Each path below is one point turned by a fixed rotation once a step. After each direction that follows a path, write how fast that rotation turns it, in degrees per step (0 if it stays still).
Each turn is a multiple of 5 degrees from 10 to 175, or 0.
Each row of a path follows its step; steps can be skipped.
Rotation 1:
step 0: -0.78; +0.41; -1.44; -0.72; +0.57; +1.57; +1.47; +1.56; +1.07; +1.33; -0.26; +0.93; -1.35; +2.15; +0.02; +1.03; +1.02; -0.03; +1.44; +0.10; -0.58; -2.38; -0.69; +0.43; -0.27; +2.62; -0.29; -1.99; -2.59; +2.35; +1.59; -0.43; +0.85; +2.52
step 1: -1.07; +0.75; +0.45; +1.08; -0.77; +0.99; -1.36; +1.02; +0.32; -0.13; -1.38; +2.66; -2.61; +0.34; -1.19; +1.42; +3.20; -2.79; +0.24; -1.77; +0.66; -0.46; -0.42; -0.40; +0.86; -0.86; -1.15; -1.91; -0.43; -0.63; +1.41; -0.03; +1.74; -2.11
step 2: -0.24; +1.30; -0.65; +2.06; -1.58; +0.62; -1.04; +0.55; +0.75; +1.93; -1.34; +0.21; -1.20; +2.70; +0.08; +2.50; -0.09; -1.19; -1.57; +3.21; +1.35; -1.22; +1.47; -0.66; +1.51; +0.70; +0.09; -0.57; -0.70; +2.99; +0.49; -1.05; -0.34; +0.57
step 3: -1.44; +1.77; -1.88; +0.66; -0.28; +0.03; -2.04; -1.31; -0.55; +0.78; -0.24; +0.30; -2.30; +1.70; +0.42; +0.99; +0.03; +0.17; +0.96; -1.38; +1.92; -2.74; -1.29; +1.39; -0.66; +0.80; -1.83; -1.46; -2.67; -1.53; -0.41; -1.96; +1.75; -0.34
step 5: -0.36; +0.92; -1.66; +0.00; -0.82; +1.59; -1.43; -0.09; +0.45; -0.70; +0.43; +2.22; -1.45; +0.84; -0.65; +1.55; +0.98; -1.71; -1.07; +0.93; +0.53; +0.98; +0.70; +2.95; +1.68; +1.70; -1.00; -0.88; -0.63; -0.86; +2.41; -2.50; +1.40; +2.63
step 7: -1.82; +1.63; -1.41; -1.26; -0.93; +2.19; +0.07; +0.25; +0.03; -0.25; -2.45; +0.63; +1.06; +1.34; +0.82; +0.82; +2.24; -0.04; -0.08; +0.57; +2.88; -2.78; +1.10; +2.18; +0.63; +0.51; +1.94; -0.12; -2.15; +0.48; +0.65; -0.92; +0.72; +1.12
step 9: -1.19; +1.39; +0.76; -0.78; +0.92; +1.60; -1.09; +0.88; -0.30; +1.47; -0.58; -0.52; -0.71; +2.95; -2.22; +1.69; +2.32; -0.17; -0.37; -1.04; +0.67; -0.17; +0.78; -0.66; +1.89; -0.14; -0.44; -1.13; -1.43; +2.68; +2.80; -0.47; +1.02; +2.02
step 10: -0.23; +0.90; -2.07; +0.95; -1.37; +1.35; -2.48; +0.81; -0.94; -1.44; -0.86; +0.24; -2.91; +1.13; +0.95; +0.73; +1.68; -3.30; -1.81; +1.01; +1.13; -1.26; +0.19; +0.07; -1.13; -1.99; -0.37; +0.03; -1.90; -0.06; +0.29; -0.52; +1.79; -0.51
step 11: -0.16; +0.36; -1.13; +0.77; +0.68; -0.28; -1.45; -1.80; -0.13; +2.58; -2.09; -2.07; +1.03; +1.08; +0.04; +3.25; +0.64; -1.60; +1.00; +1.56; +1.43; -2.89; -1.14; +0.40; +0.13; +1.05; -0.36; -0.98; +0.11; +2.44; +1.08; -1.56; +1.01; +0.58
step 12: -2.18; +1.03; -0.48; -0.71; +2.61; -0.40; -2.34; -1.38; +1.61; -1.55; -1.38; +0.28; -3.02; +1.10; +0.56; +0.47; +2.11; -0.07; +0.18; -0.71; +2.52; -0.29; +1.12; +1.79; +0.35; -0.60; -1.67; -0.34; -1.22; -0.67; +0.78; -1.27; +0.82; +1.66
step 13: +1.53; +1.20; -1.49; -0.10; +0.47; -1.54; -0.14; -1.12; -1.55; -1.21; +0.74; -0.07; -0.27; +1.13; -1.10; +1.78; +2.24; -1.52; -0.70; +2.62; +0.68; +0.35; +0.94; -1.31; +0.00; -0.30; +1.29; -2.67; -0.31; +1.49; +2.10; -2.43; +2.51; +1.07
Speeds:
+0.21; -0.04; -1.06; -0.32; -0.27; -0.11; +0.62; +0.61; -1.20; -0.21; -0.58; -0.49; +0.64; +0.34; +0.88; -0.11; -0.23; +0.33; +0.16; +0.06; -0.54; -1.17; -0.86; +0.10; -0.68; -0.23; -0.05; +0.14; -0.98; -0.20; -0.02; +0.12; +0.31; -0.39
100
-0.32; -1.22; -0.15; -0.48; +0.48; +0.49; +0.56; -0.44; +0.32; -0.06; -0.01; +0.60; -0.81; +0.21; +0.84; -0.10; -0.07; -0.17; -1.20; +0.17; +0.24; -0.27; -0.34; -0.48; -0.21; -1.06; -0.90; -0.24; +0.16; -0.15; -0.29; -0.23; -1.01; -0.06
170
+0.09; +0.24; -0.67; +0.69; +0.85; -0.41; -0.50; -0.41; -0.29; +0.63; -0.18; -0.30; -1.33; +0.14; -0.55; -0.52; +0.28; -0.20; +0.40; +0.52; -1.01; -0.88; +0.11; +0.37; +0.66; -0.39; +0.27; -0.15; +0.13; +0.11; +0.07; +0.78; -0.74; -0.51
40
+0.69; +0.33; -0.39; +0.01; +0.33; +1.42; -0.34; +0.21; +1.11; -0.13; -0.14; -0.03; -0.15; +0.50; +0.44; +0.02; -0.40; +0.47; +0.50; -0.30; -0.42; +0.31; +0.96; +0.90; -0.59; -0.19; +0.12; +0.46; -0.87; -0.39; +0.46; -0.30; -0.74; +0.16
155
-0.31; -0.74; -0.20; +0.15; +0.25; +0.41; -0.64; -0.03; -0.51; +0.63; -0.97; +0.54; -0.30; +1.10; +0.25; -1.16; +0.22; -0.14; +0.44; +0.58; +0.74; +0.77; -0.18; -0.01; -0.44; +0.62; +0.27; -0.39; +0.05; +0.30; +0.61; -0.57; +0.68; -0.34
0
+0.79; -0.54; -0.72; +0.32; +0.07; +0.54; +0.02; -0.46; -0.22; +0.80; +1.68; -0.01; -0.09; -0.61; +0.02; +0.08; -0.21; -0.83; +0.41; -0.19; +0.08; -0.19; -0.25; -0.03; -0.71; +0.43; +0.38; -1.19; -0.24; -0.33; -0.39; -0.35; +0.30; +0.37
140
-0.86; +0.06; -0.70; -0.82; -0.27; +0.08; +0.77; -0.04; -0.22; +1.18; +0.11; -0.17; +0.19; +0.89; -0.23; +0.14; -0.03; +0.07; -0.51; -0.58; +0.08; +0.40; -0.09; +1.46; +0.55; +0.02; +0.52; -0.05; +0.32; +0.33; -0.35; +0.33; -0.23; +0.99
160
